In the data rows, the value 50 means zero.
Here are some numbered points:
[49, 57, 43, 59, 59, 62, 46, 66, 67, 59, 53, 41, 62, 32, 30, 51, 55, 50, 55, 49, 31, 43, 44, 38] 0
[52, 58, 60, 52, 51, 39, 49, 44, 58, 46, 47, 57, 59, 50, 66, 56, 35, 62, 39, 56, 55, 50, 42, 59] 1
[45, 57, 70, 66, 48, 38, 51, 58, 65, 44, 49, 57, 49, 58, 42, 44, 29, 63, 47, 32, 45, 48, 61, 60] 2
[38, 49, 51, 55, 58, 73, 45, 59, 56, 67, 52, 48, 54, 50, 37, 30, 55, 36, 66, 76, 65, 46, 34, 42] 3
[47, 42, 47, 53, 49, 50, 56, 56, 57, 67, 45, 52, 55, 47, 26, 52, 59, 55, 53, 44, 45, 60, 58, 52] 4
[55, 45, 57, 43, 44, 57, 57, 41, 46, 49, 50, 65, 42, 65, 66, 61, 44, 44, 57, 41, 56, 48, 46, 61] 5
[38, 75, 38, 63, 51, 31, 53, 53, 36, 41, 42, 39, 38, 60, 49, 43, 39, 53, 49, 51, 50, 64, 62, 62] 6
[43, 35, 41, 63, 63, 46, 65, 53, 58, 54, 42, 60, 55, 49, 38, 65, 55, 59, 59, 28, 69, 59, 46, 56] 7
[59, 61, 61, 51, 50, 46, 62, 53, 46, 55, 69, 48, 51, 53, 45, 55, 47, 39, 58, 46, 29, 48, 56, 46] 8
[61, 66, 38, 43, 36, 52, 57, 33, 31, 38, 68, 53, 36, 50, 78, 49, 56, 40, 52, 54, 49, 42, 35, 19] 9
[51, 46, 36, 57, 46, 54, 57, 41, 57, 50, 61, 60, 50, 52, 60, 67, 63, 32, 63, 52, 59, 43, 38, 28] 10
[61, 44, 49, 44, 81, 45, 35, 44, 37, 44, 55, 37, 51, 25, 66, 55, 56, 50, 46, 50, 62, 73, 47, 54] 11
[62, 58, 51, 60, 36, 28, 44, 45, 62, 38, 40, 46, 62, 62, 41, 57, 55, 53, 34, 62, 42, 38, 75, 49] 12
[59, 50, 63, 35, 36, 54, 36, 63, 60, 81, 37, 47, 48, 57, 61, 25, 42, 41, 56, 46, 13, 60, 52, 53] 13
New points follow, each followed by the numbers of its three nearest points above by angle, nearest first.
[51, 55, 63, 59, 60, 48, 49, 67, 59, 55, 45, 53, 56, 63, 46, 57, 26, 60, 57, 46, 47, 49, 52, 70] 2 1 7
[41, 36, 33, 61, 41, 66, 66, 33, 64, 30, 82, 62, 63, 50, 67, 58, 57, 32, 58, 68, 61, 35, 27, 49] 10 9 3
[42, 52, 39, 59, 47, 71, 43, 49, 66, 49, 54, 52, 60, 37, 48, 63, 45, 56, 49, 31, 47, 50, 20, 37] 0 10 7
[47, 55, 65, 59, 43, 43, 53, 52, 57, 45, 49, 54, 46, 58, 41, 47, 36, 56, 47, 32, 41, 49, 63, 62] 2 6 12
[61, 45, 56, 46, 73, 44, 35, 45, 43, 44, 54, 43, 54, 30, 65, 52, 55, 53, 43, 53, 61, 65, 49, 51] 11 1 9
[57, 47, 43, 33, 39, 56, 51, 60, 50, 62, 36, 39, 48, 58, 41, 48, 58, 40, 52, 55, 22, 42, 65, 51] 13 4 8
[61, 68, 55, 43, 43, 66, 35, 44, 51, 63, 42, 53, 45, 43, 54, 57, 48, 50, 49, 43, 46, 39, 33, 33] 9 13 0
[48, 50, 70, 56, 65, 45, 46, 71, 56, 53, 49, 50, 54, 65, 46, 52, 20, 57, 58, 48, 47, 52, 60, 77] 2 1 6
[39, 49, 45, 58, 45, 33, 56, 46, 58, 39, 61, 44, 64, 53, 51, 49, 58, 36, 44, 80, 49, 50, 55, 50] 12 10 3
[31, 43, 44, 57, 57, 46, 46, 57, 48, 43, 46, 44, 45, 57, 45, 47, 47, 40, 54, 57, 58, 64, 60, 65] 6 7 3
[62, 59, 60, 32, 40, 46, 66, 38, 39, 73, 62, 58, 54, 38, 46, 76, 60, 50, 50, 32, 33, 50, 42, 31] 8 9 10
[66, 37, 62, 42, 85, 42, 31, 46, 37, 48, 58, 40, 54, 22, 65, 56, 60, 53, 44, 52, 68, 74, 49, 49] 11 1 7
[56, 61, 45, 64, 43, 46, 39, 44, 56, 50, 47, 43, 56, 58, 43, 44, 51, 47, 47, 68, 54, 50, 56, 56] 12 6 3
[60, 24, 51, 40, 56, 62, 54, 52, 49, 46, 44, 53, 53, 54, 39, 53, 55, 59, 51, 51, 65, 30, 58, 57] 7 5 4
